One turn sends every row of this set to another row. A few are shown first. Where does it send the rows asked after them?
Z_984: [-56 -10  -7  32  11  19  24 -20   5 -26  -3  21  33   3 -10   5 -11 -16
  12  39  16 -22  18  -6   0   8 -16 -35   4  35 -38   4 -16  23   4 -13
  30  -6   1  14  -3 -10  11 -24   4  22   6 -22   2  26]
Z_590: [ -6   0 -24  -4  45 -27  -9   3  23 -40  27 -32   6  11 -11  -7   9  10
 -17   7  32 -12  -4   3  -5 -25   8   3  23 -31  -7  -6  22  -4  -1 -11
 -17  33  17   4  15 -60 -20   3   9  -5  -9  17  -3 -20]
Z_779: [-24  21   9 -27 -24 -29 -14 -18  17 -16 -18  15  -1  16   1  -7  14  14
  11   7   8  13 -28  -1 -45  -3  19   3  32  -4  11  21  30 -23  19  -2
 -36 -23 -19   0   3 -18  28 -28 -16  20  -4   1 -29 -22]
Z_838: [ 22  -8   0 -10  -6   8   6  -4  -2  -2  27 -14 -14 -21  52 -16  15   6
  -5  12   4   5 -29  10 -35   5 -15  25   0 -16 -36   5 -27 -18  34 -16
  27 -11  -2 -20  15  23 -23   1  11 -30   8 -15  10 -31]
Z_892: [  8   2 -19   4  38 -30 -10  15  27 -26  14 -35   3  19 -26 -28  25  20
 -15   5  26  -6  -3  -5  -7 -14   7   2  19 -21  12  -7  33 -27   3  -3
 -17  18   7   9  -1 -53 -25 -20  -1 -25 -21  10 -14 -27]
Z_853: [ -5   4  -2   0  -4  41 -51  -4 -14  32   9   4   1  11  15  -4 -32  -4
   7  16   8  31  26 -10  -4 -12 -12  10   6  43 -31  21  -4  -4  17  22
  23 -19  -9 -25 -10  36  -4  -7  13  14  18  26 -21  17]
Z_690: [ 17 -19 -18  13  10  31 -39  15 -14  21  -9   3   7  24   8 -16  -4  -9
   6  30  30  -9  37 -13 -21 -13 -18   1 -15  15  -1  49  -1 -20  15  36
   8 -10  25   3 -35  22  -8 -23  19   6  -5  15 -11  21]
Z_507: [ 14   4   4 -29   3  10 -25 -53   8  -9  18  15  -3 -19 -27  26   0  -7
   2 -13 -17  18  -5  42  -5   0  -6  -7   7  30 -22 -40  31 -14 -17 -10
 -14  14  -3  20   2 -41  12   3  10 -14  15   2 -15 -35]
Z_990: [-29  10  10  28  20  30  33 -19   8  -3  -2 -13  16 -15  13  17   9 -21
  16  40  -7 -27  35  -5  17  22  -8 -24 -11  24 -36  11  -2  29 -13 -15
  23   6 -15  -2  11 -10  22   1  13  15   4 -16   3  26]
Z_951: [ 11 -35  -1 -31  -9  -3   3  15 -14  10   8  -7  24  -7   6  -5  24  13
  26 -19  27 -12 -34  14 -10   7 -28   0  -5  14 -14  14   2 -19  44  -9
  26 -20  -3  47 -14   8  18   9  18 -35 -36  -6 -25   4]
Z_962: [ 16 -22   1   5  13  51 -25  -1 -14  36   8 -12   1  20 -13 -12 -28 -19
   5  13  10  10  36 -30  22 -14   4  20 -13  10  -9  12  16   1  15  29
  31  -7  19   6   7  11 -23  -5  46 -14  -1  31 -10  20]
Z_481: [-34  14   4 -21 -21 -30 -13 -22   8 -28 -22  23  13  18  -4  19  11  -6
  13   3  11  -6 -19  12 -33  -2  14   4  32 -17  22  26  21  -4   2  10
 -43  -6 -17  -3  21 -15  28 -24  -2  32 -17   2 -18 -26]
Z_377: [ 21  11  12 -28 -15   7 -10 -45  16  16  21   1   2 -13 -35   5   7  -9
  -1 -16 -16  33 -13  17  -5  -3   2   9   8  22 -13 -39  37 -27 -10 -14
 -13   8 -18  11  10 -48  -2  -1  -4 -28  21   3 -19 -33]
Z_489: [  6 -27  19 -24 -20  13   1  27 -22  -5  23  -5  17   5  -4 -25 -23 -31
   4 -11  14 -12 -32 -22  25  26 -13  13  21 -15  -6 -18  -5 -17  50   9
  -2 -27  -9 -21   7  -1 -10 -20  22 -23 -33 -11  20 -21]
Z_574: [-40   3  -5  34  14  27  16  -7  -5 -22  -5   9   7  -2   5  -7  -4  -9
  18  30 -13 -44  42 -12  28  14 -20 -19   8  10  -5  -7 -12   7 -10   4
  31  13  -2  17  -3 -19   5 -14  27  23  17 -44  15  14]

Z_838 goes to Z_489
Z_574 goes to Z_984
Now these:
Z_690 goes to Z_853
Z_481 goes to Z_507
Z_779 goes to Z_377

One turn sends every row of this set to another row. A few are shown first. Where does it send the rows asked after them?
Z_251: [-15 -13  19 -10   2  -2 -23 -24 -18  28  -9 -10  38  29]
Z_413: [-56 -14 -10 -11   8  22 -14 -16 -19  12  18   1  -2   5]
Z_938: [ -4 -42   8  -8  11 -19 -22 -26 -25   7 -11 -16  26  24]
Z_544: [ 34 -10  21 -33  -3  -1 -33  19  28  -1  14 -23   9  27]
Z_985: [-17  28  12  25  27 -17  20 -21   6  -8  20 -10  -3 -12]
Z_105: [ 10  10 -29 -17   3  21   0  31  -3   4  37  -3 -24  -2]
Z_107: [-24  14  16  26  10 -14  24 -28  -8  -1  15 -27  -3  -2]
Z_665: [ 17   8 -29 -11   2  22 -35  21  -5 -38  36  -2 -12  12]
Z_726: [ 26  24 -15  -5  -9  10   9  19   5  24  32 -24 -13  14]
Z_917: [ 34  11   1 -30  -4 -11 -35  11  12 -31  17 -21  24  12]
Z_180: [ 25 -16 -14  11   8 -28 -11 -34   8  24  -7  20  -1  -6]
Z_29: [ 43  13  10 -10 -13  -2 -11  12  26  20  18 -27  -1  23]
Z_432: [-33  30  16  22   8   7  13 -21   1  11  15   2  -2 -11]
Z_573: [  4  -2   2   8 -11 -10  -9 -35   9  40  -8  22   4  -7]
Z_347: [-18   2  51  17  21  10 -29 -14   3 -15   1   9  19  17]
Z_548: [  5  -2  -6 -26  17  21 -19  38  11 -25  33   8 -20  -5]
Z_859: [-41 -33 -25  -1   6   1  -4 -26 -23   8  15 -15 -14   4]
Z_134: [-48 -21 -25 -18  20   1  -8 -20 -16   2  23 -25  -2   9]
Z_893: [-22 -29  10   3  10  17 -41 -19  11  -4   0  39 -13  -2]
Z_351: [ 35  19 -12 -25 -22 -16 -23  -2  21 -10  19 -33  12  11]
Z_783: [-11 -36   2  24  17   2 -23 -23   6 -20   8  26 -32  -8]
Z_17: [ -7   0  42  33  37   0 -22 -15   8 -31  12  -8   3  24]
Z_969: [ -8 -39 -10   8  15  -2 -39 -26  23  -8   8  24 -30   0]
Z_971: [ 12 -11  19 -37  15  11 -33  34  19 -28  22 -12   3  14]
Z_656: [ 14  22 -34  -2 -13  18 -18  10   3 -21  42 -20 -21  14]
Z_835: [ 19 -17  10  21  -2 -31  -3 -38  11  14 -10   7  -3  -8]
Z_950: [-19 -14  41  23  32  -1 -16 -13 -14 -35   5  -9   8  17]
Z_825: [ -5 -24   1  -6  22 -11 -23 -21 -29  14   2 -26  32  39]
Z_830: [ 30   4 -10 -20   7   7 -41  22   1 -45  22  -2   8   9]
Z_359: [ 25  28 -26  -8 -25   0 -14  -1  19  -7  34 -32 -12  10]

Z_573 goes to Z_251
Z_665 goes to Z_656
Z_544 goes to Z_971
Now these:
Z_950 goes to Z_783
Z_985 goes to Z_180

